Each row of T is roughly a mix of the hidden directions of one of several groups.
T:
[[ 25  -9  13  13  -6   4   1 -11   0 -29]
 [ -1 -10   3  -7  16 -12 -16  25 -17  19]
 [-12   4   3   7 -21 -10  26 -18  18   7]
 [ 10 -24   9   9 -12  21   1   4   9 -24]
 [ 10   5 -22   8  17 -12  23  -5 -14 -16]
 [-11  23 -11 -10  10 -21  -1  -5  -7  25]
 [  2   2   1  15  -8 -13  32 -21   9  -9]
 [ -1   2  18   4   2  18 -19  24 -19  11]
 [ -6   8 -30  -1  16 -13  22   4 -12   2]
 [ -1   2 -19  -1   0 -14  25 -23  19  -7]
 [ 15 -16   6   4 -11  20 -18  14   3 -23]
 [ 14  -6  15  13 -20   1  10 -21  12 -20]
 [  4  -6  21   3   0  11 -28  22 -15   5]
 [  0   5 -24   6  -5 -13  32 -12   0 -12]
 [  7   7  14   5 -23   6   9 -13   8 -30]
 [ 22   5   3   9 -22   8  -7 -11   3 -28]
 [ -1   9  12  -6   4  -7  37 -19  -3  -2]
 [  0   6 -27  -1  26 -10  12   9 -19  -2]
 [ -2  -9   4  -4  24  -4  -9  16 -13  29]
 [ 20  -5   6  15  -9  -2  15 -18   3 -28]
 [ -7 -17   3   2 -21 -10  -2  -4  34  -8]
 [ -5  11 -28   4  12 -14  26  -8  -9  -1]
 [  5   1 -16   2  30 -11  15  15 -18  -2]
 [  6  -1 -19   6 -18  -7  28 -12   6 -18]
 [ -1   1  -6   7 -14   6 -25  32  -7  -9]
 [-14   0  -1  -8  21  -6 -15  24  -8  22]
 [  2  12   4   2 -17   2  24 -20  10 -24]
 [  4   3 -11   7 -26   2  -9  -2  15 -31]
 [ 10  -8  -6 -13   0  16 -30  19 -10 -11]
 [ 15   0  15  15 -11   0 -18   4  13 -28]
 [  2   3 -21   2 -15 -13  13 -12  19 -24]
 [ -3  21  -5   2   4 -13  24 -27  -6  10]
 [-18   2  -3 -15   7   4 -18  21  -2  26]
 [ -3  12  24  -4   8   4  29  -1 -19  10]
 [  8  21   3   2  22   1 -16  14 -26   5]
 [  1 -10 -17   5  -6   4 -37  14   8  -3]
 [ -7  27   8  10  17 -24   9 -11  -3   9]
 [ -5  14 -13   5  -4  -2  38 -12   8  -6]
 [ -2  -8  25  -7 -13  14 -28   7  10   9]
 [-15  20  -1 -15   1  -8  17  11 -27   8]
 [  0  13  32  -9 -11  12   1 -16 -15  -9]
 [ 13   1 -22   8  10 -10  23  -4 -12 -22]
 [  2 -10   6  -9   2 -17 -23  28 -17   0]
 [-16   7  10   8  -9 -12  23 -18  16  17]
 [ -5   5  14   2   7  16 -10  25 -22  18]
 [  1 -23   7   1  -3  11 -22  26  11  -9]
 [ -2 -13   0   4 -22  -2  19 -21  23 -10]
 [  2 -14  -6 -15  18 -28   7 -19   6   9]
 [  6  -1  28   2 -11  12 -21  16 -14 -11]
 [-21  13 -14   1   0 -14  25 -12   6  19]
 [-17  -3 -15 -17  12   0  11   4 -11  30]
 [ 14  -2 -20   3  25  -6   8  11 -20 -16]
 [ -2 -10 -26  11  11  -4  -8  27   6  16]
 [  8  15   2   1  23   8 -10  15 -30   4]
 [-19 -13 -12 -15  13   5   8  11  -7  28]
 [-11  -3  24  -6 -17  10 -20   0  16  17]
 [ 22   6   8   9  -5  11 -24   9  -6 -24]
 [  2 -10  10   3  -4  -1 -30  24  15 -11]
 [-22   4  -3  -6  19 -16  12   2  -2  28]
 [-15 -31 -11 -14  -8  11  12   5  11  12]
 [-16  14  -5  -4  10 -20  19 -16   0  22]
 [  6 -19  -1   7  11   3 -32  19   4  12]
 [ -9 -22  -2  -1 -20  -1  17 -13  26  -4]
 [ -3 -12 -10  -3  18  -5 -22  21  -8  23]
 [-16 -30  -7 -13  -6   6  -2  15  16  12]
 [  1 -12 -32  -1   3 -25  -5  10  13  -1]
 [  1   4 -10   0  -6  -2  19 -32  21 -12]
 [-13  10   2   9 -12 -10  24 -25  14  10]
 [ 11 -16   2   1 -21  11 -20   9  14 -21]
 [ -5  16   8  15  -7  38   3   1  -3   5]
 [  0   3  -6  -4   1 -10  26 -31  16  -8]
 [-15  11 -20   2   9 -16  28  -5  -1  13]
 [ 12 -11   4  -9   8  13 -28  24 -11  -7]
 [-23  -5  -6  -9  14 -10  18  -1   0  28]
 [-10  -3  25  -4 -21   8 -16  -3  19  15]
 [  0  -8  13   1  18   7 -12  23 -16  24]
 [  2  -3   5 -18 -14 -23 -21   5 -12 -20]]
One row of each group comes first, with its name. Which group is each row after those in?
[ 23  -5  -1  13  -8   0  11 -16  -2 -31]	E
[ -1   1  25   0   4  19 -21  12 -19  13]	Z
[ -6  23  -8 -10  13 -17 -15   6 -13  22]	W

[  2  -3   0   9 -27  -6  24 -17  16 -12]	E
[  4  -2  29   5 -19  10 -15 -19  14  -2]	E
[ -2 -11   0   4 -22  -3  19 -21  23 -11]	W
[  5  -8  10 -11 -18  19 -32   6   5  -4]	E
[-12   4  -1   5 -25  -8  23 -18  18   6]	E
[  5  19  13  10  24  -7 -17  16 -15   0]	W
